Here is a table of points, one per row:
array([ 0.194,  1.725,  1.747, -1.365, -0.554, -1.464,  1.196,  1.443, -1.908, -1.497,  1.468, -0.611, -0.909, -1.097,  2.031, -2.198,  0.213,  2.090,  1.174, -0.103, -2.859,  2.638,  1.412,  1.354])
array([ 0.514,  0.220,  0.790, -0.344,  0.349,  0.169,  0.199,  0.938,  0.167, -0.871, -0.941, -1.344, -0.838, -0.384, -0.017, -0.039, -0.644, -0.234,  0.084, -0.934,  0.272, -0.450,  0.219,  0.367])
array([ 0.286,  0.623,  0.505, -1.530, -1.339,  0.007, -0.266,  0.929,  0.648, -0.354, -0.460,  1.034, -0.818,  1.359, -0.128, -0.844, -0.007, -0.595, -0.173,  0.121, -0.458, -0.224,  0.118,  0.484])
array([-0.916, -0.022, -0.143,  1.193,  0.955,  0.578,  0.827,  0.060, -0.950, -0.663,  0.577,  0.259,  1.138,  0.923, -0.493,  0.600,  0.002, -0.999,  0.784, -0.954,  0.487, -0.349, -0.101,  0.649])
array([-1.983,  0.392, -0.712, -0.261,  2.138,  0.583,  0.796, -0.223, -0.128, -1.066, -1.967, -0.980, -0.629,  2.459,  2.243,  0.891,  1.882, -3.227, -1.563,  0.644, -0.170,  1.558, -0.982, -1.329])
array([ 0.669, -0.273, -0.871,  0.102, -0.798,  0.306,  1.218,  0.880, -0.065, -0.814, -0.606, -0.477,  1.649, -0.218,  0.208, -0.640,  0.685,  0.315, -0.299,  0.451,  0.476, -1.679, -1.308, -0.286])
array([-0.097, -0.117, -1.033, -0.332, -0.019, -1.246,  0.520,  0.488,  0.292, -0.105, -0.914,  0.261, -0.692, -0.318, -1.140, -0.453, -0.629, -0.434,  1.553, -0.455,  0.344, -0.792, -0.852,  1.038])
array([-1.323, -0.008,  0.907,  1.141,  2.441, -0.282, -0.668,  0.591, -0.256,  1.764,  1.399,  1.284,  2.008,  1.261,  0.428, -0.549, -0.510,  1.415,  1.858,  1.987,  2.148,  1.252, -2.768,  1.225])
array([-0.303,  1.950, -0.935,  2.894, -3.432,  0.198, -1.270, -0.430, -1.231,  1.745,  1.825, -0.306, -1.724, -1.733, -0.399,  0.453, -1.029,  2.022, -1.884,  2.082, -1.549,  0.828, -0.622,  0.526])
array([ 0.161, -2.355, -0.032, -0.564,  0.022, -0.695,  0.267,  2.172, -0.461, -0.877, -0.345,  0.463, -0.102,  0.987, -0.007,  0.996,  0.815,  1.204,  0.745, -0.586, -0.464,  1.432, -0.018, -0.470])
array([-0.150, -0.026,  0.529,  0.604,  0.879, -0.295, -0.908, -0.266, -0.195, -1.675, -0.063,  0.084, -0.468, -0.262,  0.155,  0.399,  1.253,  0.426,  0.260,  0.754, -0.490,  0.164,  1.762, -0.846])
array([ 1.303,  0.894,  0.799,  0.857,  0.893,  0.352,  0.415, -1.095, -0.195,  1.341, -2.023,  0.360,  1.799, -1.042,  0.643,  2.165, -2.488, -0.448,  0.441, -0.879,  1.075,  0.065,  0.664,  2.212])
array([ 0.130,  0.576,  0.381,  1.854,  0.509,  0.425, -0.450, -1.491, -0.266, -0.974, -0.698, -0.199, -0.098, -0.445, -1.911, -0.409,  0.142, -2.453,  1.155,  0.247, -0.753, -0.291,  0.560,  1.198])
array([ 0.896, -0.368, -0.177,  1.223, -0.516,  1.113, -0.141,  2.195,  1.671,  2.487, -1.061,  0.277, -0.158, -0.252, -0.123, -0.768,  0.113,  0.863,  0.718, -0.164, -0.786, -1.142,  2.324, -0.869])
array([ 0.931,  0.634, -0.136, -1.296, -0.134,  1.036,  2.083, -1.442,  0.901, -0.008, -0.443, -0.728,  0.603, -0.139,  1.087, -0.364,  0.791,  0.717,  0.087, -0.127,  1.596,  0.908, -0.574,  0.611])
array([-2.290,  0.507, -0.011, -1.286, -1.501,  1.422, -0.378, -0.396,  1.079,  0.216,  0.553, -0.282,  1.867,  0.158,  1.458, -0.448, -0.398, -0.298, -0.753, -0.170, -0.781, -1.448,  0.541,  0.186])
array([-0.150, -0.600, -1.994, -0.402, -0.186, -0.029,  0.314, -0.081,  0.009, -0.387,  1.505,  0.454, -0.536,  0.228,  0.647, -0.592, -0.442, -1.156,  0.215, -0.927, -0.146,  0.052,  0.692, -0.829])
array([-0.527,  0.355, -1.727, -0.707, -1.688,  1.643, -0.885, -0.967,  0.068,  0.005, -0.410,  0.794, -1.393,  0.024,  0.172, -0.179,  0.079, -0.219,  1.285, -0.089,  0.448, -0.893,  0.393, -0.320])
array([ 0.138, -2.617,  1.354,  0.655,  0.967,  1.300,  0.390, -0.654, -0.492, -0.581,  1.186, -0.332, -1.609, -0.842,  0.740, -0.660, -0.916, -0.555, -0.109,  1.587, -0.963, -0.477,  0.762, -0.672])
array([ 0.087,  0.261, -0.016, -1.251,  0.515,  1.186,  0.248, -1.269, -0.094, -1.015,  0.400,  0.196,  1.753,  0.229, -0.892, -1.748, -0.509,  0.174, -0.150, -0.730,  0.991,  0.139, -0.487, -0.456])
array([-0.308,  2.561, -0.225,  0.036,  1.093, -0.136, -2.495, -1.482,  0.911,  0.752,  1.652,  1.368,  0.618,  0.383,  0.111,  0.182,  0.238,  2.071, -2.059, -1.197, -1.088, -0.616, -1.671, -1.346])
array([-0.014,  0.191,  1.541,  0.096, -0.845,  0.338, -0.719, -0.538, -0.285,  0.868, -1.856, -0.080,  0.723,  1.030, -1.418, -0.030,  0.256,  0.495,  0.941, -0.614,  0.215, -0.649,  0.172, -1.054])
array([ 0.497, -0.442,  0.442,  0.041,  1.101, -0.847, -0.188,  0.756,  0.626, -0.918,  2.094, -0.424, -0.514,  0.066,  0.874,  0.735,  0.488,  0.463,  0.851,  0.148, -1.518, -0.755,  0.279,  2.249])
array([ 0.560,  0.919,  0.007, -1.438,  0.106, -1.157,  0.737, -0.884,  1.193,  0.699,  0.690, -1.225,  0.026,  1.380,  0.071, -0.031,  0.118, -1.537,  1.306, -0.181,  0.080,  0.165,  1.057, -0.092])
array([-0.091,  0.616,  0.565,  1.324, -1.619,  0.262, -0.890, -0.195, -0.423, -1.208,  0.402, -0.348, -0.199, -1.779, -1.059,  0.088, -0.045,  0.191, -0.823,  1.016,  0.967,  1.462,  0.588, -2.069])
array([ 0.324,  0.405, -1.294, -0.520,  0.741, -0.927, -0.169,  0.088,  0.641,  0.317,  0.111, -0.692, -0.260,  0.483, -0.573, -0.343, -0.863,  0.056, -0.826,  0.305,  0.666,  0.545,  0.464, -1.150])
array([ 1.214, -0.925,  1.014,  0.022,  0.043,  1.358,  0.509,  0.406,  0.177, -1.492, -0.829,  1.489, -0.347,  0.377, -1.415,  1.377,  0.093,  0.957,  1.448,  0.306, -0.477, -0.215, -1.191,  0.468])
array([ 0.322,  0.905,  1.366, -0.081,  1.865, -0.889,  0.988, -0.893,  0.032,  2.736,  0.038,  0.647, -1.291, -0.617, -0.899,  0.623, -0.119, -2.467, -1.664,  1.094,  0.161, -0.960, -0.298,  0.447])
array([ 0.462, -0.492, -1.815, -1.226, -0.334, -0.496, -1.855,  1.078,  0.524,  0.063,  1.043,  0.283,  1.347,  0.428, -0.200,  1.769, -1.144, -0.604, -0.223,  0.326, -1.239, -0.350, -1.300, -1.489])
There is one direction along which these points spread out most. Take the direction at right angles to it along which they spread out most. Then take the direction at right angles to both along which they spread out most. Go by this last direction. How many in every 100 of the points above lie lower along it than each point below? Answers are rounded to whole numbers. More than half of the points above lie lower than the first one.
array([ 0.936, -2.172, -0.811,  1.202, -0.112,  0.906, -2.602,  0.417,  2.244,  0.637,  0.894, -0.753,  0.319,  0.694,  0.055, -1.150,  2.048,  0.178, -1.562,  0.145,  1.575,  1.345,  0.135,  1.200]) 38
array([ 1.465, -1.133,  0.418, -0.712, -0.364, -0.625,  0.480, -0.417, -1.576,  1.412,  0.310,  1.522,  0.719,  0.327,  0.455, -0.218,  0.627,  0.130, -0.703,  2.765,  0.445,  0.605,  0.389,  0.701]) 86
array([-0.507,  0.412,  0.745, -0.658, -0.223, -0.444,  0.656,  0.746,  0.138,  1.503, -0.952, -1.034,  0.038, -2.258,  0.260,  0.689,  0.002, -0.271,  0.371, -3.208,  0.315,  0.830, -1.998, -0.556]) 66
array([ 0.410,  1.271,  1.041, -0.011, -0.927,  0.694,  1.686, -0.074,  0.098, -1.125,  0.501, -0.160,  0.879,  0.694, -0.068,  1.115, -0.584,  0.198, -0.410,  0.042,  0.960, -0.888,  0.833, -0.291]) 52
array([ 0.450, -1.908, -0.276,  0.548, -0.418, -1.243,  0.848,  0.423, -0.155, -0.280, -0.271, -0.350, -0.992,  1.993,  0.444, -1.829, -0.428,  1.441, -0.509, -0.260,  0.769, -1.285, -0.645,  0.170]) 52
array([-0.590,  0.109, -1.430,  0.070,  0.215,  0.700, -0.484, -0.459, -1.136, -0.647, -1.410, -2.979, -1.511, -1.470, -0.548,  1.475,  0.072,  1.143, -0.113,  0.360,  0.114, -0.006, -1.141, -0.395]) 31
array([-0.394, -0.423, -0.667,  1.130,  0.161, -0.911, -0.553, -0.996, -2.470, -0.005,  1.130,  1.669, -1.057, -0.087, -0.298,  0.340,  0.203, -0.766,  0.118, -1.327,  1.105, -0.380,  0.192,  0.593]) 62
array([-0.719, -0.619,  0.903, -0.599,  0.429, -1.225, -1.186, -0.014, -0.938,  1.300, -1.309, -0.538,  1.103, -0.752,  1.149,  0.332,  1.115, -0.221,  0.653, -0.653, -0.968, -0.482,  1.875, -0.527]) 48
array([-0.665, -0.143, -1.463,  0.155,  0.148, -0.580,  0.523,  1.172,  0.886, -1.091, -1.185,  0.993, -0.696, -1.401,  0.058,  0.150, -0.201, -0.379, -0.584, -0.638,  0.953,  0.719,  0.284, -0.321]) 31
array([-0.922, -0.882,  0.716, -0.563, -0.560, -1.085,  1.208, -0.515,  0.917, -0.188, -0.037,  0.409,  0.251, -0.390, -1.702, -0.885, -0.278,  0.314, -1.643, -0.185, -1.452, -0.376,  0.241, -0.312]) 34
